97	-7	-6	-105	-35	104	-21	52 -> Foni
-29	50	-49	-78	70	7	81	-47 -> vezu
-14	21	103	64	-48	-108	52	102 -> godo
loc: -6 => Foni, 2
chg godo: -14	21	103	64	-48	-108	52	103 => 7, 102
loc: 104 => Foni, 5
loc: -49 => vezu, 2
chg godo: -14	22	103	64	-48	-108	52	102 => 1, 21
chg Foni: 97	-7	-6	-105	-35	104	-21	53 => 7, 52

0	-2	-18	5 -> Foni
-25	-17	-8	-98 -> dek
0	-99	19	-4 -> Dibi
chg dek: -25	-17	-7	-98 => 2, -8
loc: -99 => Dibi, 1
loc: -2 => Foni, 1
loc: -17 => dek, 1

-1	8	-4	25	-15	3  Foni
3	-4	-9	-2	-9	9  Falir
-11	0	6	8	-6	-20  godo
2	89	-104	115	-112	41  galu
-8	-38	-12	-12	18	-10  dek
chg Falir: 3	-4	-9	-1	-9	9 => 3, -2
loc: -10 => dek, 5
chg Foni: -1	8	-4	24	-15	3 => 3, 25
chg galu: 2	89	-104	115	-113	41 => 4, -112
chg dek: -7	-38	-12	-12	18	-10 => 0, -8
loc: -20 => godo, 5

19	5	2	46	-61  godo
-13	-4	-29	-38	-38  Falir
-3	-110	-17	73	7  bamak
21	6	58	-10	26  dek
-32	30	21	-27	-41  Lida
1	31	59	38	-42  vezu
25	-1	41	28	-9  Dibi
-27	21	-15	11	-82  Suna
18	-7	-44	-5	-50  mapof
chg Falir: -13	-4	-29	-37	-38 => 3, -38
chg dek: 21	5	58	-10	26 => 1, 6
loc: -42 => vezu, 4
chg bamak: -2	-110	-17	73	7 => 0, -3
chg mapof: 18	-7	-44	-5	-51 => 4, -50
chg bamak: -3	-110	-17	73	8 => 4, 7

20	-4	65	49	-1	54	-23	4	1	17	-8	41	49	41	14	-4	38	-8	62	36	-11	-22	24	60	-3	9	-8 : galu
0	19	-75	-46	19	-56	66	19	29	-8	38	-36	-45	-28	1	20	-36	48	-74	-46	38	47	-9	-65	29	1	48 : dek
0	20	-79	-49	20	-59	70	20	31	-9	41	-39	-48	-30	1	21	-39	50	-78	-49	40	50	-10	-69	30	1	50 : Dibi
49	-24	45	55	-4	50	35	21	46	-1	25	41	55	72	17	-24	21	56	26	-29	6	-27	38	51	20	-15	57 : mapof
-45	64	-20	-42	34	-31	-40	-6	-47	36	-17	-22	-41	-73	5	64	8	-68	10	88	13	62	-25	-31	-6	55	-68 : bamak
0	20	-79	-49	20	-59	70	20	31	-9	41	-39	-48	-30	1	21	-39	50	-87	-49	40	56	-10	-69	30	1	50 : Foni
-1	-1	-1	-1	-1	-1	-1	-1	-1	-1	-1	-1	-1	-1	-1	-1	-1	-1	-1	-1	-1	-1	-1	-1	-1	-1	-1 : Falir
-55	69	-33	-55	36	-44	-42	-9	-54	36	-20	-32	-54	-88	2	69	2	-76	1	91	14	70	-32	-44	-9	58	-76 : Lida
chg bamak: -45	64	-20	-42	34	-31	-40	-6	-47	36	-17	-22	-41	-73	5	64	7	-68	10	88	13	62	-25	-31	-6	55	-68 => 16, 8
chg galu: 20	-4	65	49	-1	54	-23	4	1	17	-7	41	49	41	14	-4	38	-8	62	36	-11	-22	24	60	-3	9	-8 => 10, -8
loc: -65 => dek, 23
loc: 25 => mapof, 10

13	20	2	65	50	-68	-59	-23	-62	-76	21	16	-77	-1	-17	-8  mapof
-68	31	-97	-19	2	9	2	-23	16	16	-48	49	14	0	83	84  dek
-51	45	-92	8	21	-24	-30	3	-10	-18	-30	58	-21	-1	70	79  godo
-22	5	-19	20	-24	65	52	-32	59	77	-23	7	75	-2	-58	33  vezu
chg mapof: 13	20	2	65	50	-68	-59	-23	-62	-76	21	15	-77	-1	-17	-8 => 11, 16
loc: -8 => mapof, 15
loc: 83 => dek, 14
loc: -59 => mapof, 6
loc: 58 => godo, 11
chg mapof: 13	20	2	65	50	-68	-59	-23	-62	-76	21	16	-78	-1	-17	-8 => 12, -77
loc: 8 => godo, 3

-20	-73	1	33 -> Suna
-59	-52	-34	-12 -> bamak
38	102	13	-25 -> Dibi
90	95	59	28 -> Foni
-79	-36	-53	-39 -> Falir
-46	8	-38	-42 -> mapof
-15	-65	4	33 -> galu
84	45	65	57 -> dek
38	34	13	21 -> Lida
-17	-72	2	29 -> godo
-93	-41	-65	-51 -> tis
-15	-65	4	29 -> vezu
chg Foni: 90	95	60	28 => 2, 59
loc: -12 => bamak, 3
chg bamak: -58	-52	-34	-12 => 0, -59
chg galu: -15	-64	4	33 => 1, -65
chg Foni: 89	95	59	28 => 0, 90

34	3	-44	-46	33	-37	-1	33	38  godo
1	4	2	-3	0	-4	8	-1	0  Dibi
9	3	-10	-4	-31	-8	6	6	11  Foni
-4	-6	2	6	-4	7	-10	-2	-9  galu
72	26	-85	-69	78	-71	69	56	79  dek
-5	-8	3	-7	-8	0	6	1	-5  tis
9	3	-10	-4	12	-8	6	6	11  Lida
loc: 78 => dek, 4
loc: 12 => Lida, 4
loc: 7 => galu, 5

-23	-6	-19	-12	-14	21	9	22	24	23	-25	10	21	3	3	15	-11	-2 = Falir
62	22	24	27	15	-45	-8	-60	52	-61	6	-72	112	22	15	81	60	-68 = Suna
-13	31	-1	13	-18	6	0	-24	27	6	-20	-8	9	5	-30	-9	-11	3 = dek
-1	2	1	5	-5	-8	22	22	2	13	2	7	34	17	15	-26	-1	18 = vezu
-23	-6	-19	-12	-14	21	4	22	24	23	-25	10	21	3	3	15	-11	-2 = galu
-18	15	-16	-3	-10	13	-8	0	27	15	-27	3	-2	-1	-13	15	-9	-7 = Lida
-7	-35	-2	-6	26	11	8	46	-14	12	-7	0	35	-7	46	0	8	18 = Foni
-18	15	-16	-3	-10	13	-8	0	27	15	-27	3	-2	-1	-13	15	1	13 = tis
loc: -24 => dek, 7
which: -23	-6	-19	-12	-14	21	9	22	24	23	-25	10	21	3	3	15	-11	-2 => Falir
loc: -20 => dek, 10
loc: 7 => vezu, 11
chg Falir: -23	-6	-19	-12	-14	21	8	22	24	23	-25	10	21	3	3	15	-11	-2 => 6, 9
chg galu: -23	-6	-19	-12	-14	21	4	22	24	23	-25	10	21	3	2	15	-11	-2 => 14, 3

-11	33	-4	61	-53	-50	-65	44	-66	-52 : Foni
-11	33	-4	27	-53	-50	43	44	-66	-52 : mapof
-42	57	-50	-59	23	21	77	21	34	-32 : galu
chg Foni: -11	33	-4	61	-53	-50	-66	44	-66	-52 => 6, -65
chg Foni: -11	33	-4	61	-53	-50	-65	43	-66	-52 => 7, 44
loc: 57 => galu, 1
which: -11	33	-4	27	-53	-50	43	44	-66	-52 => mapof

-17	-16	-16	15 -> godo
23	118	26	-15 -> galu
18	57	29	-14 -> bamak
chg galu: 24	118	26	-15 => 0, 23
loc: 15 => godo, 3
chg bamak: 18	57	28	-14 => 2, 29
chg bamak: 18	57	30	-14 => 2, 29
loc: 118 => galu, 1
chg galu: 23	118	25	-15 => 2, 26

23	16	28	42	16	63	38	104	63	34	83	50	18	27	62	39	6  dek
-6	-18	-15	11	-8	8	7	13	-3	2	6	4	-24	-15	13	13	-5  Suna
-29	-31	-31	-2	-47	-1	-26	-75	-53	13	1	-50	-42	-22	-51	-1	-25  Foni
-21	-31	-20	-4	-28	-4	-12	-16	-10	-4	4	-13	-13	-24	-15	3	-10  Lida
-19	37	16	-6	-24	-9	21	13	22	-16	-7	11	-25	31	17	-4	-17  godo
chg Foni: -29	-31	-31	-1	-47	-1	-26	-75	-53	13	1	-50	-42	-22	-51	-1	-25 => 3, -2
loc: -5 => Suna, 16
chg dek: 23	16	28	42	16	63	38	104	63	34	83	50	19	27	62	39	6 => 12, 18

36	78	26	-17	55	8	29	-54	-56	-35	-26	55	0	-15	48	7	39	9	-1	-24	-20	46	53	-34	78	17	49	23	66	-23	-19	18	-36	-5	37	-11	-1	-23	19	22	3	41	-46	16	-30	-3	35	-31	-27	10	-45	-3	19	-6	48	-24	62	-24	16 -> Falir
-18	61	69	-24	-49	28	54	-7	23	-80	-11	-60	-49	-15	-47	-48	95	43	-9	-76	19	-73	61	-31	50	32	67	56	45	51	-17	83	51	0	-5	24	25	37	60	73	-31	-4	64	59	13	26	26	32	47	16	-18	-2	-42	-18	10	58	14	56	98 -> vezu
-41	17	45	-24	-76	14	31	6	36	-67	-8	-87	-51	-15	-71	-56	63	29	-15	-67	19	-82	27	-24	-3	13	34	34	6	50	-17	61	54	-8	-28	19	15	34	41	52	-36	-31	70	40	17	18	1	35	46	0	-7	-9	-53	-23	-20	56	-20	56	75 -> Dibi
17	85	41	-31	24	10	40	-57	-48	-65	-34	20	-23	-23	19	-19	61	18	-10	-54	-16	-17	62	-50	77	19	60	33	68	-7	-30	39	-20	-13	23	-8	1	-15	33	40	-13	25	-25	28	-28	1	33	-21	-13	5	-54	-12	-3	-19	37	-6	53	-5	42 -> Lida
-48	7	28	-13	-31	10	33	18	29	16	-1	-47	15	38	-33	-30	18	45	25	5	53	-28	6	-23	6	-8	12	20	-10	75	-2	24	58	-26	-29	26	11	8	45	56	19	-61	48	27	33	41	-13	46	40	-41	0	-14	9	-12	-32	49	-13	85	39 -> Suna
32	79	28	-20	50	8	31	-55	-55	-40	-28	49	-4	-16	43	2	42	10	-3	-29	-20	11	54	-38	78	17	51	24	66	-20	-22	21	-34	-7	34	-11	-1	-23	21	24	0	38	-43	17	-31	-3	34	-30	-25	8	-48	-5	15	-9	45	-21	60	-21	20 -> mapof
77	-50	-43	65	41	3	-52	43	24	43	51	68	13	-16	49	76	-41	-54	-7	50	-40	70	-29	95	-46	24	-36	-27	-13	-75	49	-33	-40	73	47	-6	9	29	-62	-84	1	92	-19	-33	0	-35	19	-23	-19	83	67	53	7	54	41	-36	0	-92	-57 -> godo
49	-50	-38	64	55	7	-32	59	34	102	55	69	63	37	57	77	-59	-18	31	98	9	89	-37	82	-34	7	-42	-24	-26	-20	57	-43	-7	47	31	13	13	17	-36	-51	47	41	-8	-26	27	2	4	8	-2	35	70	43	51	55	17	-15	-1	-28	-58 -> bamak
49	-47	-37	63	56	7	-30	56	31	100	53	69	62	37	58	76	-57	-17	31	95	9	88	-35	79	-30	7	-39	-23	-24	-20	55	-42	-8	46	32	12	13	15	-34	-48	46	42	-9	-25	26	2	5	7	-2	34	67	42	51	53	18	-15	1	-28	-56 -> dek
which: 49	-50	-38	64	55	7	-32	59	34	102	55	69	63	37	57	77	-59	-18	31	98	9	89	-37	82	-34	7	-42	-24	-26	-20	57	-43	-7	47	31	13	13	17	-36	-51	47	41	-8	-26	27	2	4	8	-2	35	70	43	51	55	17	-15	-1	-28	-58 => bamak
chg bamak: 49	-49	-38	64	55	7	-32	59	34	102	55	69	63	37	57	77	-59	-18	31	98	9	89	-37	82	-34	7	-42	-24	-26	-20	57	-43	-7	47	31	13	13	17	-36	-51	47	41	-8	-26	27	2	4	8	-2	35	70	43	51	55	17	-15	-1	-28	-58 => 1, -50
which: -48	7	28	-13	-31	10	33	18	29	16	-1	-47	15	38	-33	-30	18	45	25	5	53	-28	6	-23	6	-8	12	20	-10	75	-2	24	58	-26	-29	26	11	8	45	56	19	-61	48	27	33	41	-13	46	40	-41	0	-14	9	-12	-32	49	-13	85	39 => Suna
chg Lida: 17	85	41	-31	24	10	40	-56	-48	-65	-34	20	-23	-23	19	-19	61	18	-10	-54	-16	-17	62	-50	77	19	60	33	68	-7	-30	39	-20	-13	23	-8	1	-15	33	40	-13	25	-25	28	-28	1	33	-21	-13	5	-54	-12	-3	-19	37	-6	53	-5	42 => 7, -57
chg vezu: -18	61	70	-24	-49	28	54	-7	23	-80	-11	-60	-49	-15	-47	-48	95	43	-9	-76	19	-73	61	-31	50	32	67	56	45	51	-17	83	51	0	-5	24	25	37	60	73	-31	-4	64	59	13	26	26	32	47	16	-18	-2	-42	-18	10	58	14	56	98 => 2, 69

-80	40	-62	19	3	-19	-1	47	-59	-17	83	82	-13	-94	-71	88	58	-49	-82	88	-46	-79	-90	-18	-18	-16	-16	-68	31	69	-49 = Foni
57	41	-6	-1	-55	83	-88	-25	-75	94	48	64	-43	-32	80	-40	-62	-36	-33	-45	40	-78	25	28	-39	-28	-34	23	-32	71	91 = tis
2	-60	-26	-6	-58	67	-63	74	42	5	-74	76	43	-86	-3	56	44	-56	-64	-56	-34	-92	45	-69	51	-87	26	-84	-37	-73	-28 = Lida
58	82	-16	-55	65	-74	40	-95	76	-87	67	87	12	32	92	-30	81	-43	-64	1	-54	-34	-40	8	27	-41	81	8	-54	-84	2 = dek
-79	-14	60	-76	-71	0	-3	-69	-35	-34	34	70	51	75	86	51	-65	-85	-6	20	2	25	29	-27	82	-95	3	-8	90	89	-85 = mapof
-29	68	-80	-1	-20	23	79	-90	70	-67	91	18	-17	20	36	12	45	-88	73	-52	-68	-27	41	0	-53	41	-60	-8	-1	-16	-24 = Falir
58	82	-16	-55	65	-74	40	-95	76	-87	67	87	72	32	92	-30	81	-43	-64	1	-54	-34	-40	8	27	-41	81	8	-54	-84	2 = galu
-38	33	-87	92	48	16	-12	29	47	32	9	-50	4	-59	63	43	63	-48	1	-33	27	-2	34	76	-88	30	-67	-36	5	91	-85 = bamak
-29	68	-80	-1	-20	23	79	-90	70	-67	91	18	-17	20	36	12	45	-88	73	-52	-68	-27	41	0	-53	41	-60	-8	-1	-90	-29 = Dibi
chg Lida: 2	-60	-26	-7	-58	67	-63	74	42	5	-74	76	43	-86	-3	56	44	-56	-64	-56	-34	-92	45	-69	51	-87	26	-84	-37	-73	-28 => 3, -6
loc: -75 => tis, 8
which: 58	82	-16	-55	65	-74	40	-95	76	-87	67	87	72	32	92	-30	81	-43	-64	1	-54	-34	-40	8	27	-41	81	8	-54	-84	2 => galu
chg Falir: -29	68	-80	-1	-20	23	79	-90	70	-67	91	18	-17	20	36	12	45	-88	73	-52	-68	-27	41	0	-53	42	-60	-8	-1	-16	-24 => 25, 41
chg bamak: -38	33	-87	92	48	16	-12	29	47	32	9	-50	4	-59	63	43	63	-48	1	-33	27	-2	34	76	-88	30	-67	-36	5	90	-85 => 29, 91

-4	-1	-1	0	0	17	0	8	1	-2	-1 -> dek
-51	-77	10	13	-4	-31	13	68	-18	-23	20 -> galu
-4	-1	-1	0	0	17	0	-41	19	21	-20 -> mapof
-4	-3	-3	0	-1	-2	-5	4	0	-1	0 -> Dibi
-17	-22	2	3	-1	-10	2	16	-6	-7	5 -> godo
-4	-1	-1	0	0	41	-16	-59	27	28	-28 -> Suna
56	91	-15	-15	2	35	-13	-50	23	25	-24 -> Lida
loc: -6 => godo, 8
chg mapof: -4	-1	-1	0	0	17	1	-41	19	21	-20 => 6, 0

-34	-7	-86	-78	-48	-6	34 : tis
-34	-69	-86	-78	-48	-6	34 : bamak
-34	-69	-86	23	-48	-6	34 : Falir
chg bamak: -34	-69	-86	-78	-48	-6	33 => 6, 34
which: -34	-69	-86	-78	-48	-6	34 => bamak

-16	-11	-17	-6	-2	-31	25	7	6 = tis
43	29	15	2	17	4	-12	-8	6 = bamak
-75	2	5	28	-8	16	-19	28	52 = mapof
-4	95	-48	20	42	-8	18	-1	-102 = galu
31	29	5	-6	17	4	11	-1	6 = Falir
-4	2	15	-24	-15	-55	-4	28	21 = Foni
20	42	-17	2	17	16	25	-8	6 = vezu
-16	29	26	2	30	-31	-26	50	21 = dek
-28	2	-6	11	-15	4	25	-8	-10 = godo
20	-38	5	-41	23	28	11	28	-25 = Dibi
-16	-11	58	-41	10	63	18	21	-10 = Suna
-28	15	5	2	10	16	-12	14	36 = Lida
chg mapof: -75	2	5	28	-8	16	-19	27	52 => 7, 28
loc: 31 => Falir, 0
chg Dibi: 20	-39	5	-41	23	28	11	28	-25 => 1, -38
loc: -19 => mapof, 6

